Small tables with named rows and columns. After each table, cells are looked up by row and column.

roli =
         mis  bovipom  rizo  kas  litemu  piziko  kem  dorora  vove
sivevo   114      219   150  106     159     157  116     150   123
gup      132       99   102   96     119     134  114     142   153
kalu     126      105   100   95     126     126  131     142   141
tef      110      146   130   68      95     124  122      79   151
dafino   118      107   125   75     110     136  127     129    96
muk      132      156   120  124      56     107  164     133   104
ber      121      100   133   43      96     152  128     131    74
rezeg    120      109   120  131     135     121  113     130   110
nub      121      111   116  136     134     122  114     131   107
vogipef  119      110   120  128     137     120  113     128   113
rovuleg  122      151   117  106      83     113  142     108   115
tedud    117      158   146  198     132     101  114      73   134
zotan    119      115   121  121     129     119  117     122   117

What is the dorora of sivevo in roli?
150
What is the litemu of muk in roli?
56
What is the bovipom of kalu in roli?
105
What is the rizo of rovuleg in roli?
117
What is the piziko of sivevo in roli?
157
What is the bovipom of muk in roli?
156
What is the rizo of muk in roli?
120
What is the vove of vogipef in roli?
113
What is the litemu of vogipef in roli?
137
What is the vove of sivevo in roli?
123
What is the dorora of zotan in roli?
122
What is the vove of rovuleg in roli?
115
What is the mis of kalu in roli?
126
What is the dorora of vogipef in roli?
128
What is the bovipom of rovuleg in roli?
151
What is the dorora of gup in roli?
142
What is the vove of muk in roli?
104

Table feva
        tig  tovusif  mer  bet  nuvine
tuv     158      164  200  188     218
boz     163      161  143  168     148
nazo    122      127  228  120     231
biliz   140      136   61  134      52
denir   152      157  179  169     192
nutiv   166      165   64  185      74
mugame  154      156  220  158     228

mugame, nuvine => 228
nutiv, bet => 185
boz, tovusif => 161
denir, tig => 152
biliz, tovusif => 136
denir, mer => 179

lor =
fields: dofi, ketub, ruzas, meb, zukane, benula
vutatav: [-2026, -7435, -2727, -8213, -2556, -2921]
fam: [-2585, 5479, -1926, -4701, -620, -2173]
kek: [-3052, -755, -1276, -3257, -2423, -2691]
vika: [-2272, -1967, -2496, -978, 437, -2638]
mipokez: [-3506, -7878, -3124, 308, -3153, -2304]
firopa: [-2887, 3036, -2675, -5577, -4694, -2322]
veba: [-2027, -6978, -2718, -8271, -2517, -2932]
buremat: [-2624, -2325, -3624, -318, -3049, -2054]
derota: [-2979, -8434, -2843, -3148, -4584, -3110]
tavini: [-2694, 3600, -2734, -2489, -4208, -3545]
zudono: [-2331, -9270, -3220, -4476, -3886, -1896]
favavo: [-3297, 4327, -1596, -1933, -2954, -2878]
pidisa: [-1650, -6131, -1947, 963, -890, -2230]
vopeb: [-2429, 1296, -3302, 203, -3559, -1657]

What is the ketub of zudono in lor? -9270
What is the ruzas of tavini in lor? -2734
What is the ruzas of zudono in lor? -3220
What is the benula of favavo in lor? -2878
What is the ruzas of favavo in lor? -1596
What is the ketub of vopeb in lor? 1296
What is the ketub of veba in lor? -6978
What is the zukane of veba in lor? -2517
What is the ketub of firopa in lor? 3036
What is the ruzas of vopeb in lor? -3302
What is the dofi of zudono in lor? -2331
What is the zukane of vopeb in lor? -3559
What is the dofi of mipokez in lor? -3506
What is the dofi of pidisa in lor? -1650

rupazus:
	muzirel	nuz	nokovat	nak	tobezub	pev	nokasi
vogikos	210	116	244	160	87	132	89
maroliz	146	107	83	10	135	116	189
tede	150	109	71	3	91	81	74
kebi	119	106	80	134	61	141	140
vog	165	222	176	222	107	168	122
gireriz	2	147	125	61	40	125	166
zarof	68	107	101	163	124	70	173
melogud	171	68	115	118	78	52	73
tifopoz	111	155	66	136	174	80	75
zode	191	20	116	136	151	187	128
fonetaz	143	57	129	180	103	78	40
vome	161	114	152	37	82	109	161
ker	82	158	158	222	142	78	111
vis	79	69	122	158	45	68	108

nuz of kebi: 106
nuz of maroliz: 107
muzirel of vog: 165
nuz of vome: 114
nokovat of gireriz: 125
tobezub of kebi: 61
pev of tifopoz: 80
nokasi of tifopoz: 75
nak of zarof: 163
nokasi of kebi: 140
nokovat of melogud: 115
nak of maroliz: 10
nokasi of vome: 161
nokovat of vog: 176
nak of kebi: 134
nak of zode: 136
pev of fonetaz: 78

Table teg
	mek	bag	palode	gulili	nemalu	zik	diru	fiz	rem	nav
ripitut	-1584	-7388	7603	-1563	-3018	-31	993	-2258	-2868	208
letigof	1021	5203	2359	3662	-1506	-1602	266	-5779	-3620	-6052
bigeg	-8595	-1951	-1897	-3084	4973	-3150	2391	2210	1065	-1443
fivufet	2946	-788	2097	-2013	4853	2059	-1840	4174	6088	-160
bubatev	1136	-867	-3344	4884	63	-3327	-5896	-1930	-6171	3360
sisad	1154	-3341	-1842	926	-8279	3015	-1885	-3002	3369	-42
pudup	4925	2464	2135	978	-368	2732	2774	-1476	5912	1658
mer	-6265	-4802	-2347	-3756	-5593	5151	654	-533	-3535	-1661
ros	2861	2440	-2431	5417	-1607	-4230	-8383	-2135	-1194	-589
lir	1074	-2342	-3426	3449	-4288	-6397	-6260	-3910	759	-1187
kesut	1689	-4270	2218	-2180	-1264	-4343	5782	-4091	-224	4656
non	-7038	-7437	-571	-2033	3371	4183	-677	-2091	-428	-3431

diru of letigof: 266
gulili of pudup: 978
fiz of ripitut: -2258
zik of bigeg: -3150
diru of bubatev: -5896
nav of fivufet: -160
bag of lir: -2342
Row with the largest gulili: ros

zasel =
         fekilug  zulot     zuf
zel        31302  24852   22968
dinogod    11127  13373   43442
purif      27255  22067  -75937
solas      31859  23357   17148
bupafi     25895  27030   27340
bav        46859   9579  -16394
zasaruk    49562  25561   -3645
kadi        6680  40484   59360
notek      32038  28904   33133
zarimi     32464  31543   17045
nonu       14991  16761   51654

fekilug of zasaruk: 49562
fekilug of zarimi: 32464
zuf of zasaruk: -3645
zulot of zel: 24852
zuf of purif: -75937
zuf of nonu: 51654
fekilug of solas: 31859
fekilug of bav: 46859
zulot of nonu: 16761
fekilug of purif: 27255
zulot of purif: 22067
zulot of bav: 9579
fekilug of notek: 32038
zulot of solas: 23357
fekilug of dinogod: 11127
zulot of zarimi: 31543

vutiz.csv
,sezana,netu,fuvoni,tomup,zodis,pudu,nufo,togutid
vofulez,6.288,-8.472,-2.604,3.192,4.465,2.972,-1.070,3.148
vigu,0.171,-0.821,0.297,-0.212,-1.086,-2.494,3.562,0.111
mezupoz,2.534,1.886,-0.393,-9.355,-2.101,5.769,4.522,9.385
mog,5.987,3.316,1.193,0.044,-2.723,2.297,6.311,-3.664
ditega,-2.744,-0.312,2.464,1.036,-1.708,-6.083,2.157,-1.346
tev,3.196,1.811,3.604,4.930,6.323,6.595,-1.536,7.942
zoziku,4.702,2.237,3.708,5.669,1.573,1.553,2.112,-3.927

tev, tomup: 4.930
vofulez, pudu: 2.972
mog, sezana: 5.987
zoziku, nufo: 2.112
vofulez, zodis: 4.465
tev, nufo: -1.536
vigu, togutid: 0.111
tev, sezana: 3.196
mog, netu: 3.316
zoziku, sezana: 4.702

Table tope
	debe	manis	pelu
sumuta	3.971	5.219	6.614
rosutu	4.627	5.111	3.414
tuvo	6.863	5.283	5.191
meva	6.790	1.511	8.742
safut	7.231	5.128	8.113
fegovaz	6.430	4.276	3.367
kitu	6.076	5.211	4.489
sovelo	5.070	5.927	7.536
gegek	8.134	6.092	6.119

What is the debe of safut in tope? 7.231
What is the pelu of meva in tope? 8.742
What is the manis of sumuta in tope? 5.219
What is the manis of meva in tope? 1.511
What is the pelu of kitu in tope? 4.489
What is the debe of meva in tope? 6.790
What is the debe of fegovaz in tope? 6.430
What is the manis of gegek in tope? 6.092
What is the pelu of sovelo in tope? 7.536
What is the pelu of gegek in tope? 6.119
What is the manis of sovelo in tope? 5.927

big =
,viv,kolave,kon,mufubi,bor,sitor
zezagat,107,167,79,156,60,106
nog,144,160,153,104,142,142
bas,104,67,78,159,194,93
zekema,78,86,81,154,90,70
dabasu,120,97,134,105,69,139
zevoge,65,155,93,143,178,97
mazad,104,136,198,174,160,192
rir,68,178,162,157,174,93
teloso,117,187,158,160,159,119
bodipe,148,125,75,115,173,122
vopoba,94,64,100,115,68,81
mevem,139,142,126,106,99,109

bor of bodipe = 173
kolave of bodipe = 125
mufubi of dabasu = 105
kolave of dabasu = 97
kolave of zekema = 86
mufubi of zevoge = 143
bor of zezagat = 60
viv of nog = 144
mufubi of zezagat = 156
bor of mevem = 99
viv of mazad = 104
Which row has the largest sitor? mazad

bubu:
fields: bod, kivema, pav, lipid, rufe, ler, fon
sav: [0.6, 0.6, 0.6, 1.0, 0.6, 0.6, 0.6]
toromar: [0.6, 0.6, 0.6, 0.6, 0.6, 0.6, 0.6]
timuk: [0.6, 0.6, 0.5, 0.4, 0.6, 0.6, 0.6]
riv: [0.6, 0.6, 0.6, 0.6, 0.6, 0.6, 0.2]

sav, pav -> 0.6
riv, lipid -> 0.6
timuk, ler -> 0.6
timuk, bod -> 0.6
sav, bod -> 0.6
toromar, lipid -> 0.6
toromar, bod -> 0.6
riv, fon -> 0.2
timuk, lipid -> 0.4
riv, ler -> 0.6
sav, rufe -> 0.6
timuk, fon -> 0.6
sav, kivema -> 0.6
timuk, pav -> 0.5
timuk, kivema -> 0.6
toromar, ler -> 0.6
riv, bod -> 0.6
riv, kivema -> 0.6
toromar, kivema -> 0.6

